One turning vector, and how many ticks it has turned
The counts run from 0 to 1412.
[118 113 127 160 181 129 113 163 101 131 116 109 136 124 151 159 174 122
 134 107 105 116 151 142 144 126  54 162 131 128 114  98 109  99 149 133
 166 143 123 111 130 122 186 113 130 112 109 145 102 149 193 170 151] : 1246
[143 116 134  63  85 145 131 136 124 118 185 104 117 131  73 114 134 131
 157 134 157 136 143 127 148  78 137 206 167 136 109 154 125 185 151 135
 117 126  72 117 170 135 138 143 111 106 120 139 127 129 163 125  87] : 477
[164 135 151  96 158 106 100  83 150 154 122 124  91 129 211 116 109 105
 157 133 129 117 128 130 141 164 165 108 136 117  87 174 133 163 120 134
 143 130 107 128 137 152 119 113 109 117  57 190 138 131 133 118  94] : 1050
[162 149 151 167 133 156 102 150 130 121 123 114  99  99 118 145 131 123
 138 161  69 154 121 108  98 156 141 121 119  92 118 139 122 113  81 164
 141 113 107 144 164 165 156 133 113  62 124 137 153 175 158 123  82] : 1230
[154 139 102 151 132 110 136 144  97  81  86 136  73 127 111 182 134 116
 100 174  65 187 140 103 123 104 164 101 121 112 142 105 119 115 111 120
 138 103  96 139 143 157 131 114 161 122 115  74 149 106 176 150 158] : 504
[100 117 109 137 186 128 113 124  82 119  93  96 145 129 183 151 117  89
  62 120  96 121 124 163 108 134 130  83 130 114 135 139 149 124 138 108
  92  64 114  92  91  93 139 119 161 152 147 110 133 115  80 104 165] : 1169
[132 137 135 144 122 117 125 127  60 149 163 103  93  78 117  99 146 139
  90 154 163 156  94 150 160 134 166 107 155 161 149 138 158 123 142  95
  95 145 130 188 114 132 123 129 106 137 140 140 166 117  96 111  85] : 1401
[103 132 137 138 191 116 108 151  87 155 112  87 112 121 133 149 141 132
 116 133 101 148 112 194 123 165 177 121 150 124 122 171 130  96  83 107
 146 121 121 130 104 111 181 120 110 158 146 131 110 146  65 102 105] : 665
[130 140 122 153 112 113 142 105  67 112 128 100  88 103 118  99 127 108
 105 115 156 111 136 119 154 150 140 118 129 159 145 135 141  93 145 102
  94 130 141 195 109  93 155  87 113 207 157 128 154  96  78  98 136] : 763
[122 115 105  55 132 138 130 136 119 143 145 136 172 114  87 116 105 142
 137 130  90 116 165 148 140 115 133 135 113 113 134 135 140 141 124 135
  83 123 118 158  83  43 108 103 154 169 157 158 130 120  61 118 132] : 877
[169  88 113 125 132 140 113 150 136 125 119  94 121 130 140 129 139 153
 163 150  98 138  99 169 152 121 192 118 127 138 118 141 161 180  80  99
 163 145  84  99 126 155 108 146 122  78 121 154 125 168 154 140  82] : 72
[137 130  77 108 110 112 117  57 122  83 108 102 116 117 111 137 125  95
 125 120 163 145 123 139 141 119 127 123 134 153 122 186 122 147 134 135
  96 129 115 122 138 106 142 142  52 192 121 100 156  70 104  99 147] : 865
[123 114 123 113  80 149  88 123 106  73 150 127 105  86  83 166 132 105
 102 167 120 179 167 152  88 152 157 148 148 126 169 147 112 133  79 148
 101 136 111 115 118 121 144 134 108  82 146 127 136 144 128  91  73] : 157
[168  95 174 103 174 102  86 155 154 141 133 115 135  91 148 124  71 154
 108 125 170  88 129 122 147 143  85 113 147 122 114 118 143 167 131 167
 132 129 126 121 148 152 129 111 112 129  69 142 148 120 170 117 125] : 218
[154 196  71 104 126 158 104 148 123 108 153 145  84 107 106 139 157 139
 139 148 130 159 132 125 130  87 169 163 111 124 107 163 129 151 125 168
 160 143  84 171 179 142 149 125 114 170 184 123 142 123 103 108 119] : 482
[103 153 163 144 113 163 130 166  38  99 172 123  84 105  75 115 116 166
 110 121 156  88 134 126 158 107 165 155 137 133 155 109 142 129 136 130
  97 141 102 148 128 101 131 123 122 129 133  92 153 110 171 158 118] : 262
[152 143 120  68 161 103  96 155 145 122 132 107 140  67  84 113  92 175
 103 132 158 155 151 146 173 123 117 150 147 124 137 160 118 100  97 155
 144 148 136 161 132 123 149 137  91 136 143  86 149 129 127  96  75] : 562
[151 128 107 181 142 175 136  93  83 144 149 115 110 155 185 127 157 104
 133 109 130 103  93 147 102 133 124 130 118 151 105  84 155 165 167  97
 129 138 101 114 125 147  95 120 140 110 143 147 146 111 158 160 174] : 192
[132 106 132 123 149 150 119 118 128 107 144 138 161 117 112 143 113  71
 101 131 121 105 191 122 101 194 104 113 145 117 147 113 113 151 115 157
  91 122 132 115 115  67 150 109 107 135 114 171 120 152  86 103 168] : 541
[121 135 137 123 130 148 143 145  90 145 128  67 148 105  76 122 159 123
  85 106  69 179 114 152 113 127  99 147 119 120 125 143 128  78 130 119
  82 126 132 148 111  79 180 127 132 108 147 117 132 139 116  75 105] : 1406
[142  62 160 130 137 126 126  87 113 133 127  99 114 104 158 137  88  86
 129  91 205  62 130 131 133 173 132  94 152 125 115 113 143 139 126 106
 141 128 137 120 125 124 109  93  91 170  78 156 131 120 141 152 133] : 123
[187 130 110 200 111 173 125 131  99  91 155 108  97  88 151 110 129 140
 158 119 121 123 113 125 119 152 108 111 112 146 148 114 151  96 118 105
 129  99 113 179 121 143 143  82 110 117 186 136 145 176 123 125  97] : 1332
[143 119 132 103 103 155 114 146 101 132 193 112 104 137  74  95 126 177
 181 156 140 109 119 167 156 119 140 156 150 151 158 103 149 177 111 116
 105 134 106 137 134 126  93  84 125 158 109 158 138  90 134 144 145] : 375
[137 129  94 142 109 191 120 147  84 136 131 102 114 129  88 152 177  95
  97 124 119 121 152 179 100 165 157 150 122 125 120  80 121 101 110 126
 135 149 129 153 109 103 151 127 129 122 200 164 125 140 121 132 127] : 581
[161 104 131 127 103 115 119  91  88 146 106 114  86 132 142  71 109 129
 115  73 113 107  96 148 139 158 174 145 119 135 132 168 196 128 129  82
 105 163 125 118 109  76 138 134  99 122 132  97 140 146 154 106 120] : 1090
[175 107  80 144 133 148 143 137 100 159  82 119 152 155 166 138 143  96
 116 123  72 117 123 156 109 117 142 108  88 134 108  91 151 114 156  96
 122 109 111 132 119 133 128 112 174 126 174 108 148 114 141 128 150] : 921
[126 139  96  76 130  79 111  94 112  58 125 142 134 123  99 156  98 124
 119 161 120 136 164  87 126 138 120 130 157 139 165 124 115 150 125 177
  74 115  86 138 129  92 114 127  84 166  99 119 132  89  98 117 175] : 544
[134 115 115 114 153 116 127 155  98 156  55 105 121 160 164 158 130 121
 134 141 122  96 144 158 169  90 127 155 123 120  91 109 114 146 143 158
 189 103  78  98 174 172 114 122 125 132  82 142  77 127 164 177 131] : 1144
[198 127 109 115 126 141  94 137 145 158  90 128 178 123 169 146 115 141
 108 132  55 159 135 179  89 142 121 125 101 126 141  98 119 126 115 162
 169 113 108 113 103 136  98 109 148  77 143 139 135 150 132 103 121] : 1129
[119  91 165 101 140 170 112 146 119 152 180 109 171 148  75 154  96 170
 134 106 109 117 115 205 105 112 140 141 135 103 144 116 155 165 117 137
 120  97 116  60 118  84  98 122 134 105 130 107 123 123 141 125 131] : 783
[152  99 148 140  85 169 119 145  91 142 186 106 111 130  95 126 142 153
 178  85 152  89 116 135 115 111 138 153 119  90 119 107 146 152 136 118
 173 141 127 116 147 114  83 109 110 152 160 110 111 162 137 162 137] : 692
[169 133  90 148 146 175  84 130 143  86 122 142 141 110 127 172 113 105
 153 133 136  83 190 119 101 158  79 127 116 125 115  91 111 119  91 179
 157 126 126 133 145 134 132  90 117 143 141 157 133 147 158 146 141] : 1037
[139 100 122  95 141 105 102  99 111 137 113 111 144 113 108 120  76 148
 133  96  95 138 128 169 108 169  85 143 138 116 150 148 118 107 111 146
 161 114 153  93 129  71 133 102  75 148 126  98  92 142  79  76 151] : 450
[137 159 123 101 173 107 126 142 116 160 121 135 137 111 158 178 142  99
 129 126 103 166 171 103 102  99 104 155 111  77  68 141  90 123 142 200
 193 113 107 157 188 145 146 138 130 152 116 124  97 153  96 145 152] : 731
[137  99 120 106 156 112 139 126 128 160 119 104 146 159 129 167 113 130
 150 134 114 120 133 161 124 117  93 140 120 113  95  81 125 127 163 127
 140  96 122  98 156 152 107  89 155 170  83 131 124  56 161 183 209] : 1352
[189 160  92 118 129 137 104 147 123  94 118 153 140  91 139 148 126 136
 157 154 136 105 174  72 138  98  93 109 120 137 121 123 117 139 137 189
 163 124  95 192 167 141 105  91 109 162 152 146  99 143 100 146 139] : 307
[181 116 118 151 174 106 127 121 139 144 109 106 135 127 148 137 134 114
 173  85 100 111 139 117 124 151  64 161 132 115  72 160 116 106 136 113
 188 113 143 123 171 121 185 121 100 151 117 126 110 146 120 137 174] : 523
[139 145 111 181 167 134 130 112 101 140 116 107 142  79 157 177 157  97
 108 134 102 180 136 109  93 139 132  81 114 100 102 135  87 104 100 169
 141 118 122 168 144 143 119 126 118 123 126 172 158 174  71 161 105] : 734
[162 108 124 104  88 115 144 164 103 144 143 108  87  90  92  91 113 162
 133 149 125 170 121 110 167  88 156 150 114 132 144 131 164 104 116  85
 145 143 109 204 133 144 115 104 143 129 153  92 163 127 167 146  76] : 171
[139 131 149 143 119 142 111 154 127 149 155 104  94 143 116 124 168 146
 186 104  74 147  98 175  83 152 120 156 130 109 112 160 129 118 133  98
 202 147 145 135 148 102 171  84 100 159 144 122  95 134 135  83 121] : 275
[124 125 120 107 175 134 147 155  78 145 177 138  84 133 195 142 124 118
 128 117 146  92 155 114 132  96 139 156 135  92 103 103 133 141 183 132
 172  85  92 128 168 154 131 123 171 106 141 128 133 122 153 165 151] : 827
[167 124 125 107  86 176 134 116 152 119 212 121 102 103  97 116 106 146
 183 118 129 145 116 132  99 119 113 176 149 100 110 134 133 167 143 123
 137  96 114 109 200 160 130 118 123 102 116 129 130 118 143 111 117] : 1116
[139 137 154 146 118 161 105 155 101 145 144 104  90 114 121 144 120 150
  80 137 156 132 104 193 136 125 177 146 138 123 135 124 140 163 105 143
 137 155 105 121 120 175 111 114 104 102 130 133 132 111 186 111  53] : 897
